Each path is a new rotation, seen through one point. The rows after it are directions, each followed by how far the rotation turns it, in degrees each step (0 if it stays put).
Each turn is a multiple of 5 degrees from 10 to 175, or 0.
Each row of a path follows its step; steps can be skipped.
Rotation 1:
step 0: [ -6.2  25.1   6.7  -4.6  27.5  -9.1 -23.0  15.9  -4.0  -4.1  20.0  20.1
  25.2  17.0 -22.7 -17.7  21.0   9.2 -14.3 -16.5 -10.2   1.1 -16.5 -22.9
  15.9]
step 1: [  6.3   3.3 -14.7  16.3  33.1   8.2 -23.3  -0.2  -9.8  -6.9   8.8  11.4
   3.7  10.8  23.2   1.5   7.0  13.5  10.9  25.2 -34.8  -7.6  16.1  -7.8
  34.1]
step 2: [ 41.6 -14.9  -1.2 -15.1 -18.5  -8.7 -15.6 -24.6   4.6  -9.7  -0.7  -6.1
   8.9  28.0  -4.2  28.2  -8.4   9.3  15.0   5.4 -29.5 -10.9  11.5  -9.6
   4.9]
step 3: [ 12.6  -0.6   2.0   8.6  -7.2 -24.6  18.1  -2.9   5.6  12.0  -3.3  10.6
  25.6  15.2 -20.2  17.6  35.9  31.2   2.3 -10.7  -3.8  -7.3 -19.7 -33.8
  -9.2]
step 4: [  5.4  24.5 -23.4  26.0  -4.9  23.8 -10.8   5.9   0.9  16.5  -9.4  11.7
  -1.5 -11.4  -2.0   8.5  48.4  14.2  14.8  19.0  -0.8  18.1   3.6 -14.4
  14.6]
step 5: [ 28.2  16.4 -18.0 -23.4 -17.3   6.9 -37.2  13.9   5.9 -26.4 -12.3 -11.8
   8.2  -6.2 -16.8   2.6  -2.4   3.1  12.3   5.6   0.8  24.6  22.9 -15.0
  16.7]
step 6: [ -8.9 -18.9  -0.1  -4.1   9.3 -19.9 -29.2  22.4  10.9 -29.7 -10.0  14.7
  26.5  10.9 -19.8   4.0   2.6  13.3 -13.9 -12.6   7.4 -18.8  -0.2 -36.8
  10.1]
step 7: [-11.3 -19.9   1.0   3.0  25.7  29.3 -32.3 -12.6  15.4  14.7   2.7  20.5
  -2.7  10.1  -0.4   1.5  34.6  11.7 -12.2  10.3 -21.1 -15.0   7.8 -18.3
   8.6]
step 8: [ 23.7  -3.1 -22.2 -37.1  17.4  16.5  -0.8 -30.2  10.7  -5.0   2.9 -26.6
  16.1  11.5   7.3   3.7  17.6  17.6  14.4   7.1 -25.0  11.2  10.9  -6.0
   6.2]
step 9: [  6.1  -7.1 -29.0   0.6 -20.3 -10.6  15.3  -3.8   8.3 -35.4  -3.0  -2.5
  29.9  17.5   2.6  28.3  16.0  34.3  -0.1  -6.1   7.4  -6.6 -19.8  -2.8
   9.8]
[  6.2   0.1   0.5   1.1   3.4   8.3  12.2 -13.1  -5.0   4.0   1.9  -2.3
   2.7   0.0   4.0  14.8  -5.2  12.6  -2.8  -0.4  -5.1  -5.2  -1.8  -1.3
  -6.9] -> 60
[ -9.8  -3.4   3.6   4.7  -1.0  -0.5   4.0  -2.9   4.0   3.1  13.1  -0.6
  -5.4  -8.9   4.1  -2.4 -14.5  -5.8  10.9  -5.0   5.6   4.6  -2.7   1.0
  -9.2] -> 0
[ -1.4   9.9  -6.9   3.8   4.2  -1.6   4.3   4.7  13.4  -2.7   2.2   4.9
  -7.2   0.6  -1.1  -0.8  -1.4  -2.3  -8.1  12.5  -3.4  -7.7 -11.2  -7.1
  -7.8] -> 115
[-12.1  -6.1  -4.3  15.9  -1.1  -0.2   7.1   5.6 -10.1  -9.1  -2.5   4.0
   1.4   4.6   9.7  -3.3   4.4   3.8  -3.9  -3.4  -4.2   4.0   1.6  -7.6
  -2.2] -> 125
[  3.0 -11.0  -9.8  -0.9   1.0   0.4  -1.2   7.0  -1.8   7.8  -6.3   1.6
   0.5 -14.6  -8.5   6.9  -0.7  -3.7  -4.1   2.3   1.5   4.2   8.8 -10.3
  -8.7] -> 35
[  1.8   1.0  -4.2   6.7 -10.6  12.0  -6.1  -3.1   2.3   0.9   9.4   4.6
  -1.1  12.3  -3.9   5.8   0.9 -10.9  -8.6  -2.1   0.0   2.5   8.5   5.9
  -5.9] -> 135
Rotation 2:
step 0: [-23.0 -19.3 -14.7  -7.1   5.7 -19.3  -0.4  21.2  -8.9 -16.0 -12.2  20.4
  -3.1  12.4  22.4   0.5 -12.4   5.0 -13.9  -8.6  -9.5  23.7 -10.2  18.6
  -2.4]
step 1: [ -7.8  -7.3  -2.9 -12.1  20.5  25.4   0.9  -1.3   7.2   2.7 -19.8   2.5
   4.0  -0.9   9.3   8.5 -14.3 -12.4 -15.0 -21.9  27.9  36.4   1.7  -5.6
   1.5]
step 2: [-21.2 -15.1  -9.5  -2.4   8.0  13.0 -18.7  -1.7   0.4  30.4 -24.1  10.3
 -13.9  -1.5  10.8  11.0 -19.2   8.9  -4.9  13.7  -2.0  -0.3 -26.5  -6.1
 -21.5]
step 3: [ 23.4  -3.9  21.0 -11.2  13.7  11.0 -19.8  19.3  13.6  -2.7 -31.1  17.2
  -6.9 -13.7  20.7   9.7  -9.8   5.3  10.8  -1.0 -16.1  15.3   7.8   1.2
  -5.7]
step 4: [  2.6 -16.4 -16.5   8.7  22.1   6.7  -7.6  13.9   7.2 -19.3 -15.5   6.9
  13.6  10.2  -2.0  26.7  -9.4  43.4  -1.5  -4.9   2.6  -0.4  -7.0  -3.3
  -3.9]
step 5: [ -1.4   5.7   6.7 -12.7   6.3  13.7   0.3  42.3  11.6   9.2   6.3   8.9
  -1.2  20.5  22.7  -7.2 -23.5  16.2 -22.3  -4.1  13.0   5.4   0.6  10.5
   0.1]
step 6: [  4.3   5.9  10.2 -13.6   1.6  38.1  10.2   1.7  -5.7  -1.3 -18.8   7.6
   6.5   4.1  -9.1  -5.8  -9.3  15.9   0.5 -11.8   7.5  14.8 -41.8   6.7
 -13.6]
step 7: [ -7.4 -11.5   1.1   0.3  -0.3  -6.8 -27.6  33.0  -7.2   7.3 -23.7  14.1
   8.2  -8.1   6.4 -17.7  15.5   8.4  -6.7  12.8   2.0  21.2 -25.9   9.8
  -6.6]
step 8: [ 15.4   7.3 -13.4   0.5   8.1  15.2 -16.1   5.7  -7.1 -20.2  -3.5  26.0
  -1.0 -14.1  11.5  12.2 -10.6   6.9  12.3   5.2  29.1  36.7  -0.3   2.9
  -3.8]
step 9: [-23.3  -3.8 -21.4  -2.2   7.6 -14.8   8.7   9.2 -10.0  -5.2 -13.8  -0.3
  -5.6  11.8  31.4  15.0 -28.0  16.3  -1.2   6.6  -5.4  21.9 -18.8   9.9
 -11.9]
[ -5.3 -10.5   3.9   1.2  -2.5 -10.0  -9.0   3.9  -0.5   0.4   1.6  -3.9
  -5.1   1.2   5.7  -8.3  -9.1   0.8  -7.3   9.7  -3.5  -5.3  -5.9   4.2
  14.4] -> 155
[ -2.5   7.6  -5.7  -8.3  -6.0   1.8   8.9  -8.3   6.1   6.5  -2.5 -10.9
   6.5   6.5   5.9   1.2  -7.8   0.4 -14.5  -2.1   6.2   1.0  -0.3   5.9
   1.4] -> 85
[ 12.5   1.5   0.5   5.4   9.2  -3.1   5.3   3.4  11.5   4.3  -4.9  -0.7
   1.8   0.3   6.8  -9.9  -2.1 -10.0  10.5  -4.3   9.1  -0.4  -1.4   2.6
   7.9] -> 160
[  1.7   5.3  -8.1 -12.8  10.5  -1.8  -6.0   1.7  -5.1  -2.2   8.9  -6.4
   0.6 -11.1   5.8   1.6   5.5  -4.1  -1.8  -8.2  -2.3 -11.4  -7.0  -0.6
   2.0] -> 0
[ -2.2  -1.8  -1.4  -6.6  -3.8   0.8  -4.7  -4.8   6.4   3.7  -6.6  -3.8
 -11.2  -8.2   0.9   8.5  12.3  -4.2   4.1  13.4  10.7   5.2  -4.0   4.0
   0.9] -> 65
[-10.1   1.7  11.5  -2.3   8.8   2.6   8.6   5.2 -10.4   7.9   0.7 -10.3
 -11.3   6.4  -3.2   0.4  -1.9  -0.5   3.4  -3.7   7.0   1.3  -3.0  -7.5
   1.6] -> 85
Rotation 3:
step 0: [  6.8  26.3  24.3  -7.9  22.7 -17.2 -23.5   9.1  -0.9  10.3  -9.5   9.6
  21.8  13.5 -14.9  18.6 -22.4  -5.2 -17.6   3.3   2.2   8.4  -1.3  -2.1
  17.7]
step 1: [-12.5 -23.5   1.4   6.1 -30.0  19.8 -31.8   4.5  -7.6  -3.2  -8.3 -23.7
   0.8   8.3   5.2   6.6  14.3  29.6   7.5  -6.1  -7.1   0.3 -18.8  -8.2
   3.9]
step 2: [ -6.7  -2.6  -5.3  26.0   3.5 -29.8  -1.2  21.6 -10.5  -1.5  24.1  17.8
  -7.4   2.3   5.5  19.4  -8.7 -16.8  17.9  -0.6  11.6  -6.2  -1.9  27.3
 -10.7]
step 3: [-12.4  -3.3  17.1  -7.2  25.0  14.8 -30.9 -13.5  -6.8   2.6   4.8  -8.3
   5.7  -8.5   5.2  11.6 -13.1  -6.6 -17.0  -1.1   9.9   2.0  28.2 -35.9
  -2.5]
step 4: [ 17.8  -3.3  -1.2  -8.2 -22.8 -10.1 -11.3   4.6   1.5  19.5 -19.1 -21.6
  21.5   2.3  13.8  27.3  -2.4   5.6  -8.6 -12.9   0.7  -7.3 -23.8  28.1
   5.1]
step 5: [ -9.3   7.3  10.1  -2.2  -3.3  16.0 -22.8  30.6 -28.8 -13.1  20.2  21.9
 -11.7   6.2   6.5   6.4  13.4   1.2  19.0  27.4  -6.0   0.8   1.7   5.1
   4.4]
step 6: [-12.7 -13.6  12.6  15.6 -13.8  -8.9  -4.7 -14.3  -2.3  10.8  21.7  -5.6
 -12.5  -9.1  19.3   3.2 -13.9 -27.8 -13.1 -36.0  18.7   9.4  -0.9 -15.1
  -5.4]
step 7: [  6.8  13.2  -8.8 -25.9  10.6  -2.9 -23.7  15.6   5.1  36.7  -1.4  -0.3
  11.5 -16.1 -14.5  19.7 -22.0  11.3  -2.2  15.8   5.7  -9.3  -0.9   6.0
  -4.7]
step 8: [ -5.9 -14.3  28.2  -7.2 -21.7  -1.9 -15.6   6.9 -11.8 -24.7  -2.9  10.5
  14.3  17.4  22.0   7.7  -5.8  12.8  -4.4   1.7 -20.8  16.9 -19.5  -7.5
  19.3]
step 9: [-26.1   7.8  -6.1  35.6  -9.6   7.2 -12.5  21.8  -1.2  13.9  11.7  -5.5
 -13.7  -6.7 -17.0  12.5   5.7 -16.6  11.3 -12.0  23.3   2.7 -18.2   6.3
  -5.7]
[  1.3  -3.2  -3.7  -1.8   1.1  10.5  -4.0  -3.7  10.7  -5.7  -2.2 -13.0
  -6.4  -6.2   0.0   1.0  -2.7  -2.4   2.4 -10.0   5.7   3.5 -14.0   5.8
  -8.2] -> 140
[ -0.5  -5.5   7.4  -4.1  -4.4   6.5  -8.1  -1.7   7.7  -9.5  -2.7   5.1
  -6.6  -4.8   6.5  -3.8  -2.0   6.4   3.6  -5.9  -6.1 -12.9   8.3 -10.0
   5.5] -> 155
[-11.6   3.4  -2.1   3.0 -10.3  -2.3  -7.5 -13.7   9.5   1.6   6.1  -4.9
   1.7  -1.5  -2.0   1.3   9.6  -2.9  -7.9   0.6  -9.1   7.8   5.7   1.8
   3.0] -> 140
[-0.5 -3.9  5.7 -6.4  0.0  8.2  8.8  6.7  6.5 -4.6  4.0 -6.0 18.4 -4.1
 -5.9  6.5 -8.7 -1.5 -7.2  0.1 -3.2 -1.3  7.2  3.4  1.4] -> 95
[  2.1  -4.2  -3.4   1.5  -3.2   3.2  -5.9   5.7  -3.1  -1.7  -3.2  -8.2
   3.8   5.9  10.5 -13.1  -6.2  -1.1  -2.0   6.4  -5.7  11.1   6.5  -7.4
 -12.4] -> 155
Rotation 4:
step 0: [-18.4  35.7   0.7   7.5   6.3  10.0  -7.8  21.5  37.1 -29.4  13.0 -10.2
 -12.2   3.6 -10.8  -6.1   5.1 -31.8  -6.0 -11.5 -10.5  -4.6 -10.2   4.6
  -7.8]
step 1: [-22.8  17.2  16.0 -10.0   1.4  -9.2 -13.1  15.4  17.7  -8.0  16.8  -1.3
 -21.0  -3.1  -7.9 -35.8  -4.3  -0.4 -30.7  -8.9   4.9  -8.5 -24.6  10.0
 -24.4]
step 2: [ -4.7   4.3  26.9  -2.8   3.0  -7.1  15.9   6.8   4.8   1.1  29.7  11.6
  -5.1  -6.2  -5.9 -44.3   3.5  -7.8 -23.6   9.6  18.3 -20.2  20.0  19.0
  -9.8]
step 3: [  8.2 -11.3  22.9   4.3  34.6  -9.5  16.5   1.8  -1.8   7.7  22.0 -26.3
  -9.9   4.8  -6.6 -22.1  12.1   4.8  -7.4   7.3  -3.2 -42.4  14.7   9.9
   8.6]
step 4: [ 12.8  -3.6  32.9  10.5   1.9  -2.1  18.3   4.0   3.7  -6.4  16.2 -30.0
 -26.9   8.4 -27.9   3.5  12.4 -23.3  17.6   6.1 -15.2 -16.8   1.5  -1.2
  17.3]
step 5: [ -6.9  11.5   6.5  11.1   2.9  -5.1   3.9  11.5  38.1 -25.0   9.1 -34.7
   1.6  11.5 -21.3  -8.3  11.1 -24.6  19.3 -19.2 -14.1  -7.2 -15.6  -1.7
   1.9]
step 6: [-21.6   7.7  10.7 -12.3 -10.6  15.1 -15.4  35.1  28.6 -19.3  20.7 -13.4
 -16.3  -3.9 -11.2 -20.1   0.6  -7.1 -11.4 -17.6  -9.0   6.2 -18.0  13.7
 -11.7]
step 7: [-11.3  17.5   4.3   2.8   8.2   7.7  -1.3  23.7  16.6 -10.4  17.8  15.6
 -14.1   1.4 -17.0 -39.3  -3.5  -5.6 -31.8 -13.5  16.2 -19.5  14.7   7.4
 -19.5]
step 8: [-20.1  -4.4  23.8  -3.1  21.2 -13.8  18.4  -2.0 -17.4   9.9  25.5  -4.9
 -14.6  -4.0 -18.2 -35.4  -5.6   4.2 -22.1  -2.4   0.4 -32.2   7.4   6.3
  -1.2]
step 9: [ 14.7  -1.9  29.2  -2.1  24.7  -9.9  23.2  -1.0  -9.5   1.5  35.2 -14.8
  -4.3  -4.9 -23.8  -8.5  17.9 -27.1  10.8   9.8   3.5 -20.6  11.7   1.9
  10.6]
[  5.1  -0.7  -4.0   7.9   0.4   1.6  13.3   4.6 -11.6   6.2   5.2   0.1
  -1.9   4.8   1.8  -5.6  -2.4   8.1  -9.4  -5.2  -7.1  -0.1  11.2  -3.6
   9.4] -> 70
[ 6.5 -0.2 12.8 10.6  8.5  0.8  0.7  4.3 -7.5 -5.7 -4.6 -5.0  7.6  0.5
  3.3  8.1 -7.6 -9.5  4.2 -6.1 -1.1  2.4 -8.4  0.5  8.6] -> 65
[-10.7  -6.8   2.8  12.6  -8.3  -1.0   8.9  -8.4   3.3  -9.0  -9.4   5.7
   6.5  -2.3  -5.4 -11.6  -3.9   2.4   4.6   3.6  -1.2  -0.7   0.0  -0.9
   2.1] -> 125
[ -6.9  11.1   5.4  -2.3  -5.8 -12.8   1.2  -9.2  -1.8   8.7  -4.2   1.0
  -6.1  12.6  -6.9   5.2  -8.5  -4.3  -1.3  -7.3   0.3  -1.6  -0.5  -5.0
   0.0] -> 100
[-11.1   4.0  -8.7   3.0  -1.3   7.8   2.7   6.4  -3.5  -2.5   9.2   3.9
   2.0   1.5   1.3   1.6 -10.8  -2.0  -9.3   2.6  13.3  -3.1 -12.3  -3.6
  -1.2] -> 60
[ -3.7   4.8   0.6  -3.1  10.4  -5.6  -3.3   2.5  -7.4   0.1  -6.3  13.4
  -1.8 -11.3   3.5 -10.6  -4.2  -8.1  -8.5  -3.0  -7.1   3.7   0.8   2.6
  -7.9] -> 60
